Rotation paths and how fast each direction turns (deg/step):
Each turn is a multiple of 5 degrees from 10 to 175, or 0.
Each row of a path follows its step; steps can be skipped.
Rotation 1:
step 0: [-12,  -2,  15, -20,  14,  24,  -8,  26,  -9,   1, -17,  -3,  -7,  45,  26,
   1,  21,  13,  30,  14, -10,  11,   1,   6, -12,   6, -12,  11,  12,   4,
   6,   8,  29,  11,   5,   7, -23,  -6, -12,  -5, -15, -10]
step 1: [ -7, -21,   0, -38,   6,   8,  16, -12,  11,  25,   0,  26,  12,  -5,  -6,
 -11, -12, -25, -20,  19,  -6,  -4,  -3, -23,  -3, -10,   5,  -7,  18,  13,
 -21,  -2,   7,   6,   1,  -3,  13,  19,  17,  33,  18, -16]
step 2: [ 30,  15,  -8,  -1,  12,  -7, -13,  14, -10,   3,  -2, -16,   9,   3,   1,
  13, -29,  -2,  -8,   1, -29, -24,  -9,   9,  31,  33, -12,  -1,  17,  -4,
   8,  -7,   2,  -4, -28, -12,  31, -23,  -1,  -6,  10,   8]
step 5: [ 16, -24, -41, -26,   7,  -1, -36,  31,  12,  18,   3,   1, -20,   8,  -8,
   8,  -4, -12,  -3,  -1,   2, -21, -27,   2,   9, -13,  16, -10,  15,  15,
  -6,  -7,  -5,  13,  13,  -3,  10,   6,  -4,   7,  17, -20]
step 6: [ 14,   2,  31,   3,  -5,   3, -10,   4, -10,  -2,  39,  -5, -14, -10, -11,
   4, -16, -23, -16,   8, -16,  15,  19, -27,  20,   1, -10, -13,  15,  -8,
  -2, -15,  10,  -3, -38,  -4,  -5, -28, -13, -16,  -3,  -2]
step 7: [ 15,  12,  36, -12,  14,  -8,  13,  20, -27,   3,  -8,  14, -21, -11,  27,
  -1,  14,   3,  24,  -3,  38,  -3,  -3,  19, -18,   5, -16,  13,   3,   5,
  19, -10,   2,  11,  -5,  10,  26,  13,  -3,   5,   7,  10]
step 10: [ 14, -11,  24, -22,  24,  18,   8,   0, -22,  -2,  11, -23,  -3,  -9, -10,
  13,  -4,  -1,  16,  21,   0, -25,  11, -36,   1,  -9,   2,  23,   0,   7,
   5,  15,  17, -10, -24,   7,  18,  -1, -32,  -4,  -1, -20]
step 11: [-13,  24,  22, -22,  11,  -2,  17,   7,  -6,   7, -27,  21,  -1,   6,  19,
 -46,   4, -15, -11,   6, -18,  -9,  -3,   3,  -9,  11, -15,  -3,  21,  -7,
  26, -12, -20,  26,   3,  -6,   3,  -4,   1, -15,   3,   2]
step 12: [ 15, -17, -19,  -7,   4,  13, -12,  -7, -14,  21,   8,   9,  16,   6,  27,
   1,  17, -17,  12,   2, -10,  10,  -6,  27,  32,  -5,  -5, -23, -12,  21,
  -4,  17,  20,   1,   7,   8,  24, -17,  26,  26,   1,   3]
Directions:
[  3,   4,   2,  10,   7,  -3,  -1,   2,  -2,   1,  -2,  -8,   5,  -8,  -4,
   7,  -3,  -1,   2,  -1,  -2,   1,   6,  -2,  -2,  -2,   7,  -7,   8,   5,
  -1,   3,   7,   7,  -1,   2,  -1,   1, -10,  -5,   4,   9] -> 100
[-2,  4, -2, -3,  2,  1,  0, -8,  9, -4, -5, -2, -2, -3,  3, -1,  4, -1,
 -4, -4, -5, -6, -6, -3, -1,  3, 10, -3, 10,  5,  2, -4, -8,  4,  6, -1,
 12,  3,  7,  0, -1,  0] -> 110
[  3,   0,   1,  -2,  -1,  -3,   3,  -1,  -5,   9,  -5,  -1,   4,  -7,   7,
   4,   0,   7,   3, -12,   1,   1,   4,  -1,   6,   9,   7,   1,   0,  -2,
  -4,  -9,  -5,  -8,   1,  -2,  -6,  -1,  -1,  10,  -2,   4] -> 70
[  0,  -2,   2,   1,   6,   1,   1,   4,   6,   3,  -5,  -4,  -2,   8,   4,
   1,   0,   7,   6,  -4,  -4,   6,  -2,   1,  -2,  -2, -11,  -1,   4,  -4,
  -3,  -3,  -7,  -3,  -2,  -8,   1,   2,   3, -11,  11,   9] -> 160
[  1,  -6, -10,  -4,   0,  -5,  -3,   0,   6,  -3,  -2,  -3,   6,   3,   2,
   2,   1,   1,   5,  -3,   0,   9,   3,  -6, -11,   1,  -5,   2,   0,   9,
  -8,  -6,   5,   4,   5,  -2,   0,  -4,  -2,   2,  -9,  -4] -> 85
